Rotation paths and how fast each direction turns (degrees per step)
Each turn is a multiple of 5 degrees from 10 to 175, or 0.
path 1
[-11,13,-5,-33,3,27,-9,1,-12,24,-27,-7,-16,11,-33,-1,-22,23,-20,-8,13,-8,-17,-31,-11,6,30,-1,-1]
[14,-12,8,-19,7,38,-7,2,14,10,-16,13,-12,-8,14,8,-30,27,-9,-5,49,-5,0,-13,-23,20,-13,-3,-11]
[29,-3,16,-17,-13,25,19,30,-13,28,-21,-5,-1,8,-18,-4,-18,7,-10,18,2,1,-4,-34,-15,21,-12,33,-8]
[1,15,-8,-20,-10,12,-4,-10,32,13,-29,0,-34,3,-10,3,-16,30,-13,18,17,13,-21,-33,-17,3,20,19,1]
[0,-21,-7,-21,23,24,10,29,15,10,-26,-8,-14,1,-3,3,-28,15,-35,-13,26,-18,10,-25,-3,9,5,0,-20]
[5,1,12,-39,-6,37,-14,2,-28,28,-26,7,-6,10,-23,-2,-24,19,-2,4,15,-10,-14,-12,-22,26,-3,11,5]
[26,4,15,0,-8,30,13,-2,22,6,-5,3,-16,-10,2,8,-24,22,-9,12,40,20,-17,-36,-19,15,-5,14,-15]
[13,-3,-13,-21,-3,4,10,38,13,27,-38,-1,-16,15,-3,-6,-20,12,-21,16,-6,-8,11,-42,-12,12,2,20,-8]
[-6,1,-2,-39,3,33,-4,-7,8,15,-37,-11,-25,-2,-24,6,-8,27,-18,-7,26,-4,-21,-6,-9,-1,26,13,-1]
[5,-16,18,-13,14,26,-3,11,6,10,-2,3,-5,-1,-3,4,-49,25,-22,-6,34,-11,4,-29,-12,29,-16,2,-10]
[20,3,-3,-28,-13,38,13,14,-17,23,-29,11,-16,10,-5,-8,-9,0,2,29,6,7,-15,-27,-25,26,-8,21,-10]
[22,19,3,-3,-7,11,2,4,28,18,-25,-8,-20,-2,-16,8,-14,36,-20,-2,27,13,-11,-42,-11,-5,24,9,-8]
[-5,-26,-11,-39,8,16,-1,27,22,19,-33,-4,-12,3,7,1,-28,18,-24,2,17,-23,12,-13,-14,13,-4,17,-2]
[2,-1,21,-29,7,49,6,-6,-23,9,-20,-7,-17,5,-33,2,-23,18,-12,4,14,-1,-24,-15,-5,19,5,18,-5]
[15,7,0,-3,-3,14,-8,3,20,17,-4,21,-17,0,1,-2,-34,19,-14,13,35,11,-10,-44,-28,30,-9,-2,-17]
[21,-2,-12,-25,-9,32,26,37,1,26,-41,-9,-11,5,5,-1,-3,8,-11,8,8,-4,5,-33,-16,-1,11,16,-10]
[7,5,17,-26,-1,13,-20,-4,17,18,-33,-9,-20,4,-30,8,-23,46,-19,-5,19,-6,-9,-11,-7,4,14,21,8]
[-10,-26,3,-28,12,30,13,9,16,6,-4,0,-12,-7,2,1,-39,3,-26,10,32,-5,-9,-22,-15,29,-15,16,-15]
[16,16,2,-15,0,39,7,10,-29,20,-28,8,-21,21,-16,-8,-19,14,-5,15,-1,1,-9,-43,-13,21,6,2,-12]
[26,8,-6,-14,-11,12,-9,7,31,24,-29,9,-15,-10,-3,8,-6,27,-16,-4,46,10,-11,-21,-28,4,11,4,-13]
[4,-19,10,-30,-1,24,17,33,10,21,-24,-22,1,0,1,5,-33,21,-19,1,9,-19,13,-27,-6,4,-1,30,7]
[-2,-1,10,-30,8,31,-10,-17,1,5,-29,6,-37,11,-27,-2,-23,24,-14,20,8,3,-24,-10,-8,27,-1,22,-4]
[5,0,-7,-7,7,23,11,14,10,16,-2,6,-9,-4,-7,-2,-30,4,-28,-3,39,7,-12,-47,-20,22,5,-9,-28]
[22,7,-6,-29,-13,32,-1,24,-12,30,-44,6,-9,12,10,0,-13,25,4,6,8,-14,11,-27,-23,6,6,6,5]
[24,-5,23,-19,-5,19,2,0,26,14,-26,-12,-16,-11,-26,13,-11,33,-21,0,32,8,-17,-6,-8,5,3,33,-6]
[-18,-14,-2,-27,5,12,7,16,16,13,-6,-5,-12,6,-3,-4,-49,11,-25,18,7,-9,-2,-43,-13,26,-5,20,-2]
[9,7,-10,-24,12,49,6,0,-15,8,-39,10,-35,13,-11,-4,-6,12,-10,8,15,2,-16,-22,-11,14,13,-4,-20]
[27,6,10,-9,-7,10,-13,18,11,33,-15,5,5,-7,-15,6,-23,28,-20,-16,44,-1,-3,-30,-24,11,4,-2,-12]
[8,-15,5,-36,-15,33,17,17,11,17,-29,-10,-9,-1,16,5,-23,18,0,21,11,-8,2,-19,-18,9,-8,37,11]
Directions:
[-9,5,-3,-11,-8,9,5,-1,-13,4,-1,-6,3,3,2,-2,0,-4,9,5,-9,-3,-3,-4,-2,-5,8,3,11] => 140
[-8,6,-1,-1,-7,-6,-4,-9,9,3,12,-3,6,-8,-3,3,-5,1,-1,-4,12,6,-9,-5,-6,-3,7,-2,4] => 135
[0,-9,-5,9,4,11,-9,0,2,4,-9,-3,6,-2,-7,-4,-2,-1,2,11,11,3,6,-7,4,5,8,5,5] => 0
